(in the rows, 128 means zero)
A single turn carries every row of the set below to another of its rows. Some are shown first; where does it send the rows asked next?
J_31: [144 120 124 102 139 121 96 126 135 134 113 131 139 132 133 130 146 121 122 119]
J_324: [134 125 142 142 157 105 105 146 113 120 137 126 128 132 113 115 114 156 138 99]
J_420: [129 144 125 101 149 138 130 143 101 114 126 127 132 148 120 145 122 167 131 122]
J_399: [101 133 108 115 154 127 112 137 145 140 146 139 129 146 129 140 130 152 140 103]
J_566: [126 125 107 122 154 112 105 129 120 129 154 153 137 135 134 143 150 140 134 119]
J_613: [129 143 141 104 146 141 100 131 148 136 142 127 120 116 129 125 142 120 116 138]
J_839: [117 127 138 118 177 122 127 145 98 115 131 129 132 127 107 145 118 154 142 110]
J_49: [118 143 131 104 137 126 109 134 125 145 128 125 119 125 115 147 150 113 124 115]
J_172: [148 144 131 121 130 122 103 144 107 117 141 126 124 148 129 119 122 166 126 111]
J_28: [112 149 170 114 147 125 112 144 124 131 125 112 125 104 132 141 113 153 114 137]
J_213: [130 110 131 135 136 131 110 135 149 124 116 135 142 130 145 132 132 124 138 105]
J_147: [141 142 160 119 149 123 129 137 110 139 123 127 134 113 142 132 119 146 95 133]
J_314: [122 97 127 110 138 129 119 121 124 127 134 128 137 124 139 167 114 141 101 129]
J_547: [124 135 148 140 136 123 129 129 113 125 107 138 139 122 134 118 100 142 99 127]
J_281: [118 135 107 108 150 120 107 142 130 148 161 143 128 132 132 139 137 142 144 119]
J_768: [106 107 115 120 137 124 108 152 133 139 136 127 113 113 124 148 106 136 100 128]
J_642: [98 114 133 121 152 131 135 143 122 118 146 130 127 99 127 140 102 138 121 140]
J_416: [95 141 146 114 142 109 115 125 137 127 141 127 133 109 117 157 129 151 140 138]
J_305: [145 152 144 119 124 134 109 125 102 118 129 131 136 142 128 115 121 150 139 121]
J_964: [118 140 157 132 172 123 123 155 121 123 115 124 122 123 112 122 131 153 137 104]
J_785: [128 118 128 111 136 125 118 121 128 124 143 117 128 129 131 129 115 159 77 129]
J_274: [115 132 142 122 174 120 129 150 104 113 126 126 130 130 110 136 120 151 150 107]
J_959: [115 103 127 128 147 119 125 139 142 128 141 124 132 114 128 115 94 149 105 124]
J_483: [99 143 138 121 141 144 120 136 159 128 126 128 116 124 114 130 138 123 123 134]
J_588: [133 121 137 144 159 111 100 150 110 124 147 124 124 125 110 122 110 158 134 105]
J_52: [145 120 148 125 150 133 116 112 143 131 137 141 138 123 137 122 138 118 117 129]
J_479: [113 120 141 139 143 136 135 115 154 121 122 141 135 130 121 129 132 121 125 126]
J_878: [136 139 118 129 154 130 118 134 132 130 129 153 131 133 150 116 113 138 94 109]
J_855: [133 132 156 148 137 111 104 134 120 114 124 124 132 132 114 116 132 162 138 112]
J_198: [114 105 122 108 151 128 103 137 118 132 142 128 125 105 133 158 109 126 105 131]
J_123: [110 131 133 106 142 135 129 127 112 111 148 120 124 114 128 154 125 147 95 143]
J_883: [144 137 121 125 128 127 105 148 111 121 141 124 123 147 125 123 114 173 124 114]
J_897: [105 132 138 137 135 136 122 142 143 134 129 128 120 123 128 151 136 115 142 102]
J_868: [114 102 118 125 127 126 127 137 138 135 133 125 123 128 131 157 110 147 97 122]
J_118: [100 136 132 137 141 124 106 114 131 126 141 145 137 122 127 128 91 129 137 113]
J_67: [127 152 131 100 146 137 127 147 99 111 127 125 128 147 123 141 127 161 138 117]
J_90: [97 142 156 137 134 127 111 135 124 119 110 124 130 113 123 128 96 145 117 132]
J_951: [128 161 145 103 161 146 129 145 102 126 121 129 126 135 123 122 123 141 137 115]
J_470: [109 120 108 127 160 120 109 122 134 122 138 147 138 148 130 142 143 150 128 104]
J_397: [133 145 132 105 156 114 126 144 135 131 128 136 126 121 138 147 152 161 100 133]

J_785 turns into J_123
J_416 turns into J_118
J_314 turns into J_198
And these:
J_67 turns into J_274
J_420 turns into J_839
J_855 turns into J_305
J_470 turns into J_566
J_28 turns into J_90
J_479 turns into J_52
J_49 turns into J_897

A single turn carries every row of the set below to another of its rows. Some are shown first; where does it send the rows asked next?
J_393: [112 154 126 123 119 132 131 137 114 116 110 116 125 150 125 133 123 108 151 127 111]
J_121: [136 102 128 130 124 117 126 125 149 119 159 154 122 140 110 124 127 129 128 137 127]
J_875: [139 118 125 127 129 121 137 130 134 144 107 94 110 125 111 124 119 143 117 152 139]
J_604: [139 131 128 117 121 126 113 131 146 134 155 122 125 135 163 136 134 117 140 131 116]
J_210: [117 132 109 123 120 130 142 124 112 100 108 140 123 106 124 138 132 144 111 116 124]
J_158: [130 113 115 129 128 116 145 123 123 143 117 91 113 126 121 127 121 143 106 148 133]
J_270: [130 104 114 125 122 121 136 128 116 143 112 92 121 133 127 127 125 143 117 148 114]
J_455: [135 97 125 130 123 116 127 125 145 118 159 154 124 143 113 124 128 127 128 136 119]
J_891: [103 165 119 126 130 124 147 128 120 115 123 112 115 143 119 135 120 109 127 123 137]
J_783: [130 135 121 121 117 135 130 132 123 101 96 144 123 106 115 134 128 144 127 120 125]
J_229: [132 131 120 119 126 121 121 123 142 132 163 119 120 134 165 139 134 117 126 128 122]
J_291: [132 99 124 131 123 114 131 123 144 118 163 154 123 142 114 126 128 127 122 133 121]
J_818: [100 154 115 126 124 127 143 130 106 115 122 110 122 148 129 137 124 106 132 124 116]
J_424: [144 140 132 118 125 125 113 131 156 135 156 124 118 131 155 135 131 117 137 133 133]
J_693: [115 165 131 125 127 131 132 137 127 117 109 116 117 143 115 131 118 107 145 129 135]
J_769: [126 138 117 123 122 131 140 125 122 100 104 142 119 103 113 136 131 144 113 118 135]
J_410: [136 141 125 119 129 122 123 124 152 135 161 119 116 129 157 137 130 116 125 129 138]
J_82: [141 110 127 125 121 125 129 134 127 143 104 97 119 131 117 123 121 143 131 154 119]
J_97: [124 127 116 122 114 134 133 130 112 100 99 142 127 110 124 136 134 144 124 119 115]
J_271: [132 104 124 131 128 114 132 123 147 118 164 152 121 139 112 126 125 127 120 137 129]

J_121 turns into J_455
J_410 turns into J_424
And these:
J_783 turns into J_97
J_158 turns into J_875
J_818 turns into J_891

A single turn carries every row of the set below to another of its rows. Some are shown first; where does it send the rows asked next?
J_482: [163 103 149 107 117 129 131 106 139 129 128 142 134 101 108 126 126 146 129 110 154 132 141 103 131]
J_24: [162 104 140 107 128 128 134 108 145 131 144 146 131 98 117 125 136 141 124 112 152 135 136 96 129]
J_245: [153 172 144 154 116 143 144 135 135 138 140 148 125 131 138 110 121 122 116 97 126 140 146 125 123]
J_777: [157 98 147 107 122 130 131 108 146 128 139 141 130 100 116 122 127 148 132 111 151 136 135 109 127]
J_814: [156 136 126 117 96 131 133 142 136 125 137 162 131 129 154 146 116 125 99 118 121 152 153 105 132]
J_345: [165 106 139 108 125 130 134 110 149 132 153 153 130 105 120 123 141 145 117 107 151 123 137 94 125]
J_132: [132 151 120 146 98 129 141 114 125 133 122 142 107 128 125 94 108 110 135 89 126 133 168 102 127]
J_273: [150 134 111 143 106 154 126 100 120 109 132 165 122 104 136 125 115 119 122 115 129 106 177 93 115]
J_675: [147 133 113 140 108 152 124 98 116 108 124 158 122 97 133 125 109 116 128 120 130 117 178 96 118]
J_798: [168 109 143 107 122 129 134 105 141 133 136 151 135 101 110 128 138 141 118 109 154 128 141 90 131]
J_968: [159 97 148 110 115 132 129 111 149 126 148 144 131 108 119 118 128 155 131 105 150 124 135 113 123]
J_894: [135 153 117 147 101 129 144 114 126 136 127 147 108 129 126 96 114 108 129 89 126 130 168 95 127]
J_187: [132 148 122 148 95 131 140 115 128 131 125 143 108 132 126 92 107 116 137 86 125 127 167 107 125]
J_239: [150 171 148 153 114 143 142 136 133 136 135 143 125 129 137 109 115 124 122 99 126 144 146 131 124]
J_122: [150 127 134 116 86 132 128 143 137 121 131 152 131 131 153 142 104 134 111 117 121 154 151 123 130]
J_220: [156 133 127 119 90 133 130 145 140 124 143 164 131 136 157 143 117 133 100 113 120 141 151 110 127]
J_175: [167 102 148 111 108 133 129 112 147 129 145 153 134 115 115 121 132 157 122 99 151 109 140 106 122]
J_68: [136 153 117 149 98 130 142 117 130 134 132 150 108 133 128 94 115 112 127 86 125 122 168 96 124]
J_703: [134 150 121 149 94 132 141 117 130 133 130 148 107 135 128 91 110 116 133 85 124 120 167 104 123]
J_917: [150 172 145 152 118 143 143 134 132 138 134 143 126 127 135 111 116 120 119 100 127 147 146 128 125]
J_407: [153 174 143 153 119 142 143 136 133 138 137 146 125 128 137 111 121 119 117 99 127 144 146 124 124]
J_298: [162 99 152 109 108 131 128 109 144 125 134 144 135 109 111 120 124 155 131 103 152 120 140 113 126]
J_316: [152 133 130 115 93 130 130 140 135 123 129 154 131 126 152 146 109 126 107 121 122 160 152 114 133]
J_725: [149 131 114 143 98 156 123 104 124 107 135 165 122 110 138 120 112 126 125 111 128 97 176 102 110]
J_115: [143 127 120 141 101 153 121 100 118 105 122 153 122 101 132 122 101 123 136 118 130 115 176 108 117]
J_865: [151 171 146 154 114 143 141 136 135 137 138 146 125 131 137 109 118 125 120 96 125 139 146 131 123]
J_509: [163 101 142 110 117 133 132 113 152 128 156 152 131 111 121 119 136 154 123 102 150 115 135 104 120]
J_707: [171 109 141 109 117 131 133 109 146 132 145 157 135 110 114 125 140 148 114 102 152 113 141 92 125]
J_549: [144 126 119 144 96 155 119 103 122 105 129 156 122 107 136 119 103 129 134 112 128 103 175 110 112]
J_662: [153 128 132 119 84 134 128 145 141 121 140 159 131 138 157 140 108 138 107 112 119 143 150 121 126]

J_894 turns into J_703
J_725 turns into J_115
J_707 turns into J_298
And these:
J_316 turns into J_220
J_865 turns into J_917
J_777 turns into J_345

A single turn carries every row of the set below to another of its rows. Some are shown first; where does it send the rows asked next?
J_901: [124 129 140 123 133 108 131 121 108 142 141 128 146 139 145 140 128 121 145 129 129 143]
J_806: [135 133 120 127 122 117 151 117 120 130 141 152 150 114 144 111 118 143 134 153 124 127]
J_899: [120 144 138 115 122 159 112 148 112 126 122 125 125 103 123 100 125 137 112 124 138 124]
J_778: [122 124 145 124 120 155 112 129 122 135 112 125 129 95 110 123 118 130 99 110 132 116]
J_471: [119 133 147 119 122 153 109 133 119 137 114 122 117 100 107 120 125 140 102 115 134 108]
J_88: [130 110 142 147 117 101 137 123 138 122 138 124 99 131 124 135 129 140 148 135 123 118]
J_987: [129 145 129 120 125 108 143 124 117 128 135 144 123 124 129 112 128 160 147 155 122 106]
J_385: [121 107 149 140 125 103 134 117 114 135 131 136 149 136 141 148 117 122 136 116 129 136]
J_142: [126 131 139 126 116 159 119 145 115 123 116 130 137 100 129 105 117 130 97 118 137 130]
J_857: [116 119 147 134 113 155 117 142 120 120 110 135 125 99 118 110 112 139 101 109 140 117]
J_887: [138 98 136 155 114 104 142 118 142 120 137 129 122 123 133 134 120 122 139 130 122 133]
J_983: [108 108 155 137 125 100 129 119 116 135 129 134 126 138 126 151 122 137 150 116 133 119]
J_607: [110 132 146 122 117 156 110 146 118 123 116 129 112 101 112 107 123 145 117 117 141 111]
J_364: [128 122 136 135 115 102 139 119 128 115 117 150 124 119 114 119 117 155 149 137 119 95]
J_80: [124 131 140 119 123 161 114 129 119 142 121 125 134 93 119 117 121 128 96 118 135 125]
J_144: [110 130 148 120 134 105 124 124 109 142 140 127 123 140 130 142 132 136 159 130 133 126]
J_362: [121 141 142 114 126 159 112 133 116 143 124 122 122 98 117 117 127 138 100 122 136 118]
J_199: [133 109 128 141 113 110 149 112 131 117 122 157 151 110 128 119 107 138 138 136 122 115]
J_858: [139 117 127 141 121 113 144 120 136 131 154 125 127 123 146 126 128 122 140 144 126 146]
J_914: [131 127 132 135 124 108 139 125 132 133 155 120 103 130 137 126 136 139 148 148 126 131]

J_914 turns into J_858
J_806 turns into J_199
And these:
J_857 turns into J_607
J_80 turns into J_778
J_144 turns into J_901

